(136): [-7.71  4.38 -3.13 -3.13]
(6): [-6.82  2.08  4.38  0.91]
(137): [-8.45  2.34  0.65  0.65]
(78): [-6.43  2.54 -0.68  4.39]
(80): [-8.15  2.57  0.26  0.26]
(166): [-7.72  2.37  0.91  0.91]
(73): [-6.43  2.54  0.15  0.15]
succ: [-0.68] -> [4.39]
succ: [-7.71] -> [4.38]
[-6.43  2.54 -0.68  4.39] -> (78)
succ: [2.34] -> [0.65]

(146): [ 3.32 -1.09 -2.70 -1.35  0.80  1.51 -1.86  0.63  8.30  2.82  0.19  4.58
  0.03 -0.22 -2.05  4.98  1.32 -2.79 -5.63  3.88 -0.62]
(14): [ 1.42 -1.23 -2.58  0.52  1.47 -0.11  0.45  1.45  3.44  1.91 -0.57  0.72
 -0.66 -0.80  0.44  1.86  0.14 -0.28 -2.62  2.47 -0.01]
(101): [-1.48 -1.09 -1.75  1.20  1.27 -3.49  0.45  0.88  1.30  0.49 -2.11 -2.12
 -1.35 -1.46 -0.08  0.52  0.84  0.62 -2.80  1.69 -0.99]
(86): [ 7.85 -3.75 -0.39  0.88  0.97  2.98  0.68  2.01  2.75  0.78  0.59  3.84
 -0.02 -1.87 -2.56  3.61 -2.80 -2.81 -6.45  3.48 -0.40]
(69): [-1.48  1.44 -1.75  1.20  1.27 -3.49  0.45  0.88  1.30  0.49 -1.21 -2.12
 -1.35 -1.46 -0.08  0.52  0.84  2.00 -2.80  0.66 -0.58]
succ: [2.01] -> [2.75]
succ: [8.30] -> [2.82]
succ: [-3.75] -> [-0.39]
succ: [-2.79] -> [-5.63]
succ: [4.98] -> [1.32]
succ: [1.45] -> [3.44]

(120): [-1.15  0.99 -4.71 -6.49]
(84): [ 8.36  8.28 -8.80  1.00]
(85): [ 8.36  8.35 -8.79  7.51]
succ: [8.28] -> [-8.80]
succ: [0.99] -> [-4.71]
succ: [8.35] -> [-8.79]
succ: [-8.79] -> [7.51]

(8): [-0.04 -0.25 -7.60 -0.47  0.31 -0.21 -0.50  0.49 -3.08 -1.00]
(25): [-0.04 -0.24 -7.63 -0.46  0.30 -0.21 -0.45 -0.30 -2.78 -0.97]
(47): [-0.05 -0.26  3.12 -0.43  0.52 -0.21 -0.92 -4.97  8.84 -0.27]
(75): [-0.05 -0.25  2.35 -0.43  0.48 -0.20 -0.82 -5.60  7.96 -0.25]
(153): [-0.04 -0.24 -7.32 -0.45  0.32 -0.21 -0.46 -0.22 -1.77 -0.98]
(57): [-0.05 -0.32  7.17 -0.57  0.47 -7.33 -0.04 -0.08  6.11  0.12]
(130): [-0.05 -0.34  3.80 -0.66  0.35 -0.20 -1.27  5.15 -1.14 -0.07]
(76): [-0.05 -0.28  6.24 -0.53  0.45 -0.19 -1.09 -2.95  6.73  0.15]
succ: [-7.32] -> [-0.45]
succ: [-0.28] -> [6.24]
succ: [0.30] -> [-0.21]

(126): [-0.36 -0.37 -0.23 -0.07  0.14  0.17  0.09  0.02  0.14 -0.22  0.07  0.09
 -0.19 -0.44  0.14 -0.32  0.06 -0.09  0.01  0.17 -0.12 -0.39 -0.17  0.00
 -0.02  0.00 -0.32 -0.14  0.15  0.18  0.17 -8.87  0.17 -0.38  0.18 -0.37
 -0.02 -0.20]
(44): [ 3.87  1.80  3.81  1.63 -2.74 -5.08 -0.90  0.39 -5.02 -1.38 -4.81 -1.27
  0.03  2.17 -4.89  1.99 -3.83  1.91  0.72 -3.59 -1.53  1.80 -0.85 -0.14
 -3.78 -3.83  1.76 -2.38  0.15  0.18  0.17 -0.31  0.17 -5.61  0.18 -0.37
 -0.02 -0.20]
(127): [-5.64 -4.08 -5.29 -5.28  3.00  4.37  1.06 -0.37  4.18 -0.72  3.86  1.52
 -1.02 -4.17  4.63 -4.24  2.05 -2.20 -0.80  3.77 -0.81 -4.04 -1.54  0.36
  2.17  2.21 -4.16  0.40  4.56  4.11  3.73 -5.14  4.60 -5.60  2.97 -5.62
  2.14 -0.91]
(91): [-0.36 -0.37 -0.23 -0.07  0.14  0.17  0.09  0.02  0.14 -0.22  0.07  0.09
 -0.19 -0.44  0.14 -0.32  0.06 -0.09  0.01  0.17 -0.12 -0.39 -0.17  0.00
 -0.02  0.00 -0.32 -0.14 -5.01 -4.03 -3.55  3.91 -4.92  3.70 -2.80  3.68
 -3.75 -1.29]
(39): [ 3.22  1.73  3.09  1.15 -2.35 -3.99 -0.91  0.13 -3.92 -0.80 -3.72 -1.21
 -0.66  1.98 -3.92  1.76 -2.82  1.39  0.40 -3.00 -0.90  1.72 -0.36 -0.30
 -2.78 -2.83  1.70 -1.61 -3.98 -3.32 -2.97  3.15 -3.94  3.12 -2.39  3.11
 -2.76 -0.72]
succ: [1.99] -> [-3.83]
succ: [-2.97] -> [3.15]
succ: [-5.62] -> [2.14]
succ: [1.98] -> [-3.92]
succ: [-5.29] -> [-5.28]
succ: [-2.78] -> [-2.83]
succ: [3.22] -> [1.73]

(106): [-1.33  0.01 -1.55  2.11  1.98  4.50  3.98  0.56 -3.27  4.00 -7.32  1.82
  0.15 -2.20  4.50 -4.65  0.10 -2.75  4.66  0.17 -0.91 -2.66  1.91  4.15
  2.94 -0.27 -1.84 -3.07  0.23 -5.09 -0.14  3.53 -2.30 -0.62  0.16 -3.55
  5.03 -2.09 -1.62 -1.70  4.49  0.05  5.20]
(67): [-2.06 -4.64  2.74 -0.71 -1.74 -3.04  0.48 -0.42 -0.81  1.94  1.87 -1.75
 -7.06  4.99 -4.35  2.63 -3.41  2.18  0.06  0.54 -0.04  0.66 -0.09 -6.87
  0.85  3.92  2.05 -2.77  4.07 -0.63 -3.50 -0.08  0.01  4.66  0.28  3.55
  0.07 -1.55 -6.21  4.26 -1.01  1.58 -2.12]
(123): [ 0.12  0.55  0.81 -0.97 -2.16 -3.78 -2.18  1.03  2.43 -6.36  4.90  0.82
  0.34  2.89 -6.31  5.64 -0.21  2.70 -2.65  0.04  1.93  2.38 -0.40 -2.22
 -1.27 -1.80  2.01  2.39 -0.26  5.53  0.95 -2.28  0.43  0.94  2.23  4.67
 -5.84  1.12 -0.10  0.48 -4.75  0.88 -6.13]
succ: [1.93] -> [2.38]
succ: [0.82] -> [0.34]

(42): [-0.62  2.85 -1.79 -3.76 -0.48  1.28  3.40  2.69 -0.61  3.27  1.88 -1.48]
(66): [ 2.23 -2.42 -6.06 -2.36 -3.07  5.95 -2.60  5.96 -3.08  5.35  3.87 -7.59]
(104): [-3.95 -3.57  5.71  1.43  1.91 -1.33 -3.68  3.57  4.15  1.76  1.42  6.87]
succ: [2.69] -> [-0.61]
succ: [-0.61] -> [3.27]
succ: [-0.62] -> [2.85]
succ: [-3.08] -> [5.35]
succ: [5.96] -> [-3.08]
succ: [2.85] -> [-1.79]

(114): [ 3.10  3.76  9.97 -9.55 -8.09]
(40): [ 3.77  2.83 -5.53  9.60 -7.51]
(3): [-5.41 -8.10  4.86 -5.57 -5.92]
succ: [-8.10] -> [4.86]
succ: [3.77] -> [2.83]

(18): [2.33 0.84 0.06 6.97 0.05]
(71): [ 0.16  0.15  0.15 -0.53 -0.49]
(10): [-1.49 -8.54  0.27 -2.50  6.96]
(13): [ 2.33  0.84 -6.30  0.17 -1.50]
succ: [0.16] -> [0.15]
succ: [-1.49] -> [-8.54]
succ: [0.06] -> [6.97]
succ: [6.97] -> [0.05]
succ: [0.17] -> [-1.50]
succ: [-8.54] -> [0.27]
succ: [-2.50] -> [6.96]

